In the rows, zero is written as 128.
Turns in one plane each, and the order they were made in; the first pair answered:
W (before -> after):
[147 143  92 102 129  90 126  90 111 122  79 137 120  89 115 109 127 108
 116  82 113 104 141 128  75 131 128 119 120 109  99 189 157 155  81 138
 125] -> [149 144  90 101 131  92 123  88 112 124  77 137 122  89 114 108 123 110
 115  84 114  99 147 124  81 133 123 119 125 110  94 189 156 153  79 133
 128]
[140 101 122 141 113 141 156 144 162 144 159 126 111 112 118 134 110 137
 116 122 138 151 104 138 117 119 109 128 114 159 146 121 147 153 136 163
 140] -> [133 102 132 136 113 130 160 155 145 131 154 129 116 104 120 135 128 128
 113 110 131 162  98 140 109 106 130 131 107 142 161 123 147 153 145 161
 129]
[101 179  75  99 108 125 100  70 122  95 139 152 108 114 110 136 136 122
  88  99 154  93 161 112 116 126 137 104 153 124  97 141 117 128 128 107
  99] -> [100 179  72 101 104 130  98  68 127 101 144 152 105 115 111 137 131 129
  88 103 155  93 159 113 118 128 131 101 153 128  97 139 117 133 125 112
 103]
[133 133 118 126 101 148 115 120 134 137 130 127 123 124 129 128 121 131
 146 131 155 127 141 130 146 131 110 124 147 135 132 121 129 127 118 109
 134] -> [133 131 113 130  97 146 119 119 133 138 135 129 119 122 129 129 122 134
 146 129 159 136 133 137 142 129 110 121 142 134 137 119 132 135 119 117
 132]
B (before -> after):
[123 144 108 110 146 112 110  78 118 135 109 170 176 148  92  66 169 128
  99  89 146 127 175  80 125 114 135 114 140 160 121 104 108 101 166 127
 138] -> [124 140 119 107 145 123 106  88 121 133 106 172 189 148  93  62 172 120
 102  95 142 122 176  76 132 120 136 114 146 154 123 102 112 103 168 114
 135]
[134 138 121 126 128 126 140 134 130 117 138 126 123 114 127 141 139 129
 107 104 119 116 144 120 125  90 139 123 122 144 110 150 109 116 127 143
 134] -> [135 132 141 121 125 146 135 156 136 113 128 131 147 117 126 135 144 110
 115 124 112 103 142 115 135 110 142 126 138 129 116 144 125 119 129 113
 131]
[123 129 154 107 123 166 123 157 129 127 120 155 162 146 137 107 126  93
 157 162 122 135 133 114 147 175 121 134 146 122 146 122 158 121 115  97
 136] -> [104 145 101 119 121 146 126 104 113 141 119 152 116 163 143 108 106 114
 174 146 150 161 122 128 118 182 103 129 134 133 148 118 151 137 109 133
 131]
[126 136 128 130 156 150 111 133 134 134 103 122 142 152 139 106 117 131
 173 140 126 107 149 107 151 186 109 128 140 122 102 103 119 109 116 107
 140] -> [121 145  98 138 158 131 115 103 125 139 107 122 112 158 141 110 106 149
 172 126 141 123 146 115 136 176 102 121 127 136  99 104 108 113 112 134
 142]
G (before -> after):
[126 135 114 124 128 117 141 127 126 126 136 115 112 114 127 143 131 133
 111 124 125 116 129 128 123  89 139 134 126 142 122 136 122 131 132 140
 121] -> [118 135 129 120 128 114 138 134 114 118 121 118 121 115 131 136 146 112
 121 127 118 126 121 129 119 103 154 139 127 118 138 130 131 130 138 127
 110]
[149 126 131 109 128 140 140 139 131 107 131 160 131 105 106 152 154 125
  94 118 110 129 137 108 116  77 130 115 151 115 121 139 116 110 108 147
 131] -> [141 115 156 113 129 132 143 154 127 113 113 163 139 108 112 144 167 103
 111 125  98 144 116 118 113 105 138 116 150  90 146 126 133 113 117 137
 124]
[144 101 126 173 106 164 142 170 177 121 155 122 127 124 142 159 131 145
  87 153 110 100 101 119 144  98 117 102 154 143 117 130 131 168 100 104
 125] -> [133 116 118 158 106 169 137 169 147  91 149 129 137 118 144 159 146 131
  83 145 106  91 115 108 138  87 136 109 163 125 115 145 125 162 101  87
 109]
Pairs:
Between the rows of a pair lie two turns.
[152  82 134 141 136 137 126 139 133 135 160 127 148 114 147 143 130 141
 125 158 140  87 187  89 145  92  90  92 160 170  92 114 116 116 129 128
 170] -> [107 109 117 127 124 160 117 119  79 110 124 142 150 134 164 122 145  98
 168 170 145  93 178  83 122 139 109 104 183 107 112 117 138 133 133  91
 126] | G B
[131 120 112 163  98 135 141 125 137 135 140 133 101 123 140 139 154 121
 103  90 148 168  73 153 111 118 117 124 110 112 167 121 130 179 137 147
 108] -> [143 119 147 142 117 124 133 151 125 108 136 128 133 101 134 140 179 103
  82  79 123 155  96 139 124  88 149 134 109 102 159 137 115 148 143 133
 112] | B W
[140 128 135 135 148 164  73 121 130 116 103 116 161 136 148 133 123 104
 125 156 118 109 173  85 148 158 130 117 141 130 107 125 102 125  97  95
 140] -> [121 132 116 143 144 157  73  94 121 129  89 117 138 155 154 126 115 102
 148 157 129 129 156  99 129 186 118 114 139 122 117 113 113 141  93 103
 133] | B G
[104 121 144 111 114 115 154 113 123 147 121 130 103 138 123 110 119 127
 150 125 116 145  70 186  93 132 147 144 125 121 156 112 123 133 140 151
 127] -> [115 121 164  97 130 101 148 129 111 128 118 123 121 122 122 114 139 117
 130 112  98 136  89 175  99 102 169 152 118 120 150 125 104 108 146 147
 131] | B W
[134 140  77 121 134 167 114 140  75 117 206 144 158 114 107 155 123 149
  83  97 116  47 104 145 121  91  75 183 122 140 106 175 139 171 139 119
 110] -> [ 96 142  84 124 132 150 115 129  43 124 164 150 148 136 126 133 143 112
 131  99 118  85  65 168  94 145  90 187 119  86 149 153 166 189 149 109
  81] | G B
[165 118 140 138 111 101 144 141 110  90 153 132 143 112 130 152 145 152
  80 117 119 124 129 139 158  91 167 142 116 161 148 138 120 127 140 123
  87] -> [161 115 162 131 123 105 134 152 104  90 130 128 162 117 133 142 152 127
  95 130 104 115 135 132 166 114 174 148 124 141 151 135 128 113 142 100
  85] | G W
[104 152  82 136 140  75 140  90  89 124 150 120  74 124 125 155 138 145
  95  83 139 173 118 150 101  67 149 128 103 142 144 158  97 137 138 194
 121] -> [ 91 135 142 129 153  58 134 124  78 125 107 117 103 130 138 136 170 100
 120  93 113 190  95 159 100 104 177 138 101  94 176 135 120 126 153 165
 107] | W G
[133 120 157 172 152 142 121 120 151 115 102  89 155 132 115 100 109 156
 167 146 157 123 131 121 152 131 181 132 125 174 119  78 101  97 123  76
 139] -> [132 135 126 169 143 152 120 105 138  96 117  96 148 126 113 105 102 167
 152 140 167 111 148 110 150 107 180 132 131 184 104  99  88 102 118  81
 136] | W G
